0: [6 4 5 4 7 4 4 4 3 4 7 5 6 4 7 4 7 5 7 4 6 3 4 4 5 3 5 6 3 5 7 6]
1: [5 5 5 5 9 6 3 6 1 5 4 4 6 3 6 2 5 3 5 7 3 4 6 2 3 6 5 4 3 7 4 5]
2: [5 6 5 4 1 3 5 5 2 6 6 4 3 4 4 2 5 4 7 4 3 9 3 6 5 6 2 4 7 0 6 4]
3: [8 6 5 4 5 5 4 7 1 6 5 6 7 5 2 7 5 6 5 3 6 6 3 2 3 5 9 3 8 3 6 7]
4: [5 4 4 2 5 6 5 4 7 5 4 4 5 4 4 5 4 3 5 4 6 2 4 6 7 4 6 6 4 5 4 4]
5: [5 6 6 5 5 3 4 5 3 5 6 5 8 3 6 3 6 7 7 4 6 5 3 5 3 6 7 5 5 4 6 6]
6: [2 6 5 7 3 2 3 3 4 3 5 4 9 5 3 0 4 8 5 3 4 5 5 4 4 6 7 3 6 5 2 5]
7: [3 5 6 4 6 4 4 5 7 3 3 5 7 3 5 4 5 3 3 6 6 5 4 7 7 3 4 4 3 4 4 1]
8: [3 0 5 6 6 3 2 4 5 4 4 5 5 6 7 5 6 3 5 1 6 6 5 3 6 4 6 4 3 5 6 7]
9: [6 8 4 6 4 3 4 5 5 4 4 4 5 5 4 4 7 3 3 3 5 8 2 4 6 4 4 4 6 4 4 4]
10: [5 4 2 3 6 5 2 5 2 5 4 4 3 5 5 5 2 3 3 4 3 5 4 6 4 5 5 1 4 7 3 3]
11: [5 8 4 6 5 3 4 5 5 4 4 4 6 5 4 4 7 4 3 3 5 8 1 4 6 3 4 4 6 4 4 4]
12: [4 9 2 7 1 5 5 8 5 5 5 1 3 6 4 5 2 3 4 5 2 6 7 3 5 6 5 5 5 3 2 3]
13: [3 5 6 3 6 4 4 5 7 3 3 5 7 3 5 4 5 3 3 6 5 5 4 7 7 3 4 5 4 4 4 1]
14: [5 1 5 7 2 7 6 4 7 5 4 4 0 5 7 4 5 4 5 5 5 4 5 5 4 3 3 6 4 4 6 3]
15: [4 5 4 7 3 4 5 2 4 5 6 5 7 4 3 3 4 7 7 3 5 2 6 3 2 7 8 6 4 4 3 5]
16: [6 5 7 7 4 4 6 9 5 5 4 4 3 5 5 3 5 5 8 6 5 5 8 3 1 4 4 7 1 2 4 3]
17: [5 1 3 6 6 6 3 3 3 5 6 6 1 4 6 3 4 3 6 2 0 4 7 7 3 5 3 3 3 5 4 6]
18: [4 4 5 6 4 2 6 3 4 4 4 4 5 7 5 5 3 5 5 2 5 9 3 6 4 3 6 4 5 3 5 6]
19: [5 4 3 6 7 6 3 5 5 5 3 3 7 5 5 4 4 8 2 5 5 2 4 2 4 6 5 4 5 9 4 7]

[7 5 2 2 6 4 3 7 2 7 6 4 3 5 5 7 2 3 6 5 6 5 4 3 2 4 5 4 5 7 5 8] -> 10 3 0 1 4
[5 6 5 5 1 2 5 5 2 6 6 3 3 5 4 3 5 4 7 4 3 9 3 6 5 7 2 4 7 0 6 4] -> 2 9 18 11 5
[3 1 5 6 6 3 2 4 5 4 4 5 5 6 7 5 6 3 5 1 7 6 5 3 6 4 6 4 3 5 6 7] -> 8 0 18 4 5
[5 4 4 6 7 6 3 5 5 5 3 3 7 5 5 4 5 8 2 5 5 3 4 2 4 5 5 4 6 9 4 7] -> 19 1 5 0 4
[6 2 2 5 4 5 4 7 3 5 5 6 2 5 4 5 3 1 5 1 0 6 7 3 6 2 4 5 3 1 4 6] -> 17 10 8 18 12
[4 0 7 6 7 4 4 7 7 3 2 5 5 6 5 5 7 3 3 2 7 8 3 3 5 3 6 8 2 3 7 5] -> 8 18 7 0 13
[8 6 8 1 5 7 4 3 2 4 7 2 6 3 3 2 7 6 0 9 3 4 1 7 4 6 6 3 6 5 5 4] -> 5 13 1 9 4
[6 4 5 4 7 4 4 4 3 5 7 6 6 4 7 4 7 5 7 4 6 3 4 4 5 3 5 6 3 5 6 6] -> 0 5 4 8 1
[3 6 2 7 2 5 5 3 7 6 5 5 6 6 4 5 4 6 6 1 7 3 5 4 5 5 7 2 5 5 3 4] -> 15 4 6 18 9
[3 6 2 7 2 5 5 3 7 6 5 5 6 6 4 5 4 6 6 1 7 4 5 4 5 5 7 2 5 5 3 4] -> 15 6 4 18 9
[4 4 2 5 5 4 3 3 4 6 4 3 3 4 8 3 1 3 5 6 4 1 5 5 7 4 3 3 3 8 2 2] -> 10 4 1 7 17
[2 6 5 4 5 5 5 4 6 4 5 3 4 3 4 5 4 6 5 8 4 2 6 3 4 5 2 6 3 6 4 5] -> 4 19 1 13 7
[4 4 4 0 6 4 4 4 7 6 7 7 6 2 3 8 4 3 4 6 6 2 4 6 6 5 4 6 5 5 5 4] -> 4 13 7 0 10
[6 4 5 3 8 4 3 5 3 5 7 6 6 4 7 4 7 5 7 4 6 3 4 4 5 3 5 6 3 6 6 6] -> 0 5 1 4 8
[5 1 5 7 2 7 6 4 7 5 4 4 0 5 8 4 5 4 5 5 5 4 6 5 4 3 3 5 4 4 6 3] -> 14 4 17 16 8
[5 5 4 5 9 6 3 6 1 5 4 3 6 3 6 2 5 3 5 7 3 4 6 2 3 6 5 4 3 8 4 5] -> 1 19 10 0 5
[6 3 3 3 3 8 5 4 6 9 7 7 3 4 2 6 5 3 6 5 5 4 8 3 4 6 5 2 5 5 6 4] -> 4 14 10 17 15
[6 6 5 3 4 4 4 6 4 6 5 5 3 6 5 5 3 4 5 5 7 5 4 7 3 5 6 2 5 4 4 1] -> 10 4 7 9 13
[4 1 2 6 6 6 3 3 3 5 7 6 1 4 6 3 3 3 5 2 0 4 7 7 3 5 3 3 2 6 3 6] -> 17 10 14 1 8
[5 5 5 5 9 5 3 6 1 5 4 4 6 3 6 2 5 3 4 7 3 4 6 2 3 6 5 4 2 7 4 5] -> 1 19 10 0 5
[3 0 5 6 6 3 2 4 4 4 4 5 5 6 7 5 6 3 5 1 6 6 5 3 6 4 6 4 3 5 6 7] -> 8 0 18 5 4
[1 3 4 6 5 0 5 3 3 4 5 3 4 5 6 5 3 4 9 2 6 8 2 7 5 5 3 5 4 4 5 7] -> 18 8 5 2 0
[5 4 5 2 5 6 5 3 7 5 4 4 5 4 4 5 4 3 4 4 6 2 4 6 7 4 6 6 4 5 4 4] -> 4 13 7 0 14
[6 6 5 4 1 3 5 5 1 6 6 3 3 4 4 3 5 4 7 4 3 9 3 6 6 7 2 4 7 0 6 4] -> 2 9 18 11 5
[4 5 4 3 2 6 4 3 3 5 5 4 3 5 5 4 4 5 4 8 4 4 4 6 4 6 3 4 6 6 5 2] -> 10 4 14 13 7
[3 5 4 4 2 5 4 4 8 6 3 5 4 5 1 6 3 4 4 4 6 5 4 4 7 5 4 2 5 3 4 4] -> 4 9 7 13 11
[6 4 2 4 6 5 2 5 2 4 4 4 2 5 5 4 2 3 4 4 3 4 4 7 4 5 5 1 5 7 4 3] -> 10 17 1 4 9
[4 5 4 3 2 6 4 4 3 5 5 3 3 5 5 4 4 5 4 8 4 4 4 5 4 6 3 4 6 6 5 2] -> 10 4 14 13 2
[4 5 5 6 1 4 6 3 4 3 4 3 2 7 2 6 3 6 2 4 3 6 3 6 3 5 6 5 5 4 3 5] -> 18 9 12 11 10
